In the data rows, 128 means zero.
Every row has a hidden score. How much higher is the second row's score than the first row's in each pair? 7 means about the same, 15 much higher and 0 much lower.
[150 140 112 146 138 145 149 131]
[121 146 179 130 140 136 144 147] -> 6
[160 119  86 153 179 177 172 143]
[127 125 111 103 145 124 130 132] -> 13
[170 129 130 166 185 188 172 165]
[109 113 115 161 125 146 118  97] -> 9
[188 160 139 138 136 141 192 189]
[122  60 151 145  99 120 128 121] -> 2
[ 92 113 138 102 121 106  88 108]
[133 137 117 124 114 117 122 118] -> 5
[151 134 112 129 154 145 132 123]
[142 131 131 107 131 116 118 128] -> 8
[157 163 103 154 148 158 149 145]
[104 114 131 109  98  97  87 116] -> 9
[101 151 143 143 151 153  92  97]
[142 149 140 140 158 155 134 100] -> 4
[132 118 124 100 135 114 119 121]
[146 139 109 149 129 142 135 114] -> 3
[133 138 129 125  92 104 121 133]
[135 146 103 140 153 152 121 139] -> 10
[113 147 157 158  88 121 109  96]
[124 168 179 143 108 125 100 129] -> 10
[107  56 141 102 113 103 110 107]
[151 128 102 136 130 135 145 135] -> 9
[ 79 100  88 146 130 141  82  88]
[155 129 114 120 145 133 151 136] -> 6
[ 93 159 129 115 125 118 116 130]
[ 89 123 145 119 116 115 103 122] -> 3
[132 125 113 137  83 105 133 145]
[140  99 126 120 104 108 135 152] -> 7
[129 141 133 132 139 137 128 149]
[125 142 111  90 121  99 122 101] -> 12
[ 76 128 112 103  20  43  72  66]
[124 112 131 141 124 135 129 154] -> 1
[135 132  86 178 124 158 133  98]
[113 127 135 128  99 111 122 118] -> 9
[164 135  86 134 154 149 176 129]
[168 197 119 118 108 110 187 187] -> 9
[100 118 129 146  98 121  99  80]
[145 137 128 122 135 128 141 131] -> 9
[113 129 134 104 111 102 101  98]
[101 112 137  82 126  97 105 111] -> 9
[127 137 118 162  91 125  93  84]
[157 142 101 112 100 100 167 143] -> 9
[128 161 157 180 138 166 126 142]
[113 118 164 143 144 147 138 143] -> 7
[158 113  99 159 129 148 142 151]
[145  93 127 142 150 149 149 165] -> 6
[107 142 140 108 114 107 101  87]
[ 92 128 127 122 136 129 106 111] -> 6
[142 112 140 124 133 127 151 144]
[146  87 127 125 115 118 133 131] -> 6
[147 130 155 136 138 138 143 140]
[ 77 109 139 101  96  89  89 124] -> 13
[126 120 137 115 122 117 121  89]
[104 162 182 108 121 111 107  93] -> 9
[121 122 135  88 136 107 129 132]
[152  89 140 164 126 151 166 142] -> 0
[105 143 164 117 104 106  99  94]
[137 150 132 103 107 100 154 151] -> 8
[155 125 106 133 155 150 142 144]
[ 94 121 141 121  98 104  89  92] -> 8
[ 96 135 144 107 109 103  95  99]
[147 176 107  93 139 113 139 122] -> 12
[113 114 152  91 120  99 123 125]
[114 108 125  99 106  95 108  97] -> 8
[110 129 125 133 147 144 100 117]
[100  88 157 110 110 105 107 106] -> 3
[114 111 158  82 131 100 115 110]
[117 139 147  93 114  97 107 105] -> 8
[122 108 163 112 114 109 112 126]
[140  78 143 100 140 117 131 137] -> 7
[129 127 140 102 136 116 128 139]
[124 126 143 122 172 152 134 129] -> 6
[ 95 138 107  81  85  70 137 136]
[160 141 127 143 136 142 148 160] -> 0
[137 154 134 151 125 140 117 115]
[132 127 140 136 162 156 139 121] -> 6
[ 90 123 158 136 136 137 111 115]
[140  59 177 118 111 110 146 103] -> 0
[125 105 120 154 155 161 128 156]
[121 126 142 112 100 100  87  92] -> 12
[129 118 143  88 113  94 111 121]
[113 138 145 158 126 144  83  88] -> 3
[163 156  95 131 123 128 157 114]
[124 138 151 108 147 128 113 108] -> 9
[141 140  79 114 152 135 127 125]
[131 127 178 110 131 119 133 129] -> 0
[190 126 122 128 134 131 181 178]
[142 108 160 101 153 127 152 132] -> 9
[146 123  98 112 170 145 115 125]
[109 164 163  97 125 105 124 141] -> 6
[ 72 142 100 101 121 105 100 130]
[174  78 112 167 124 150 162 157] -> 0
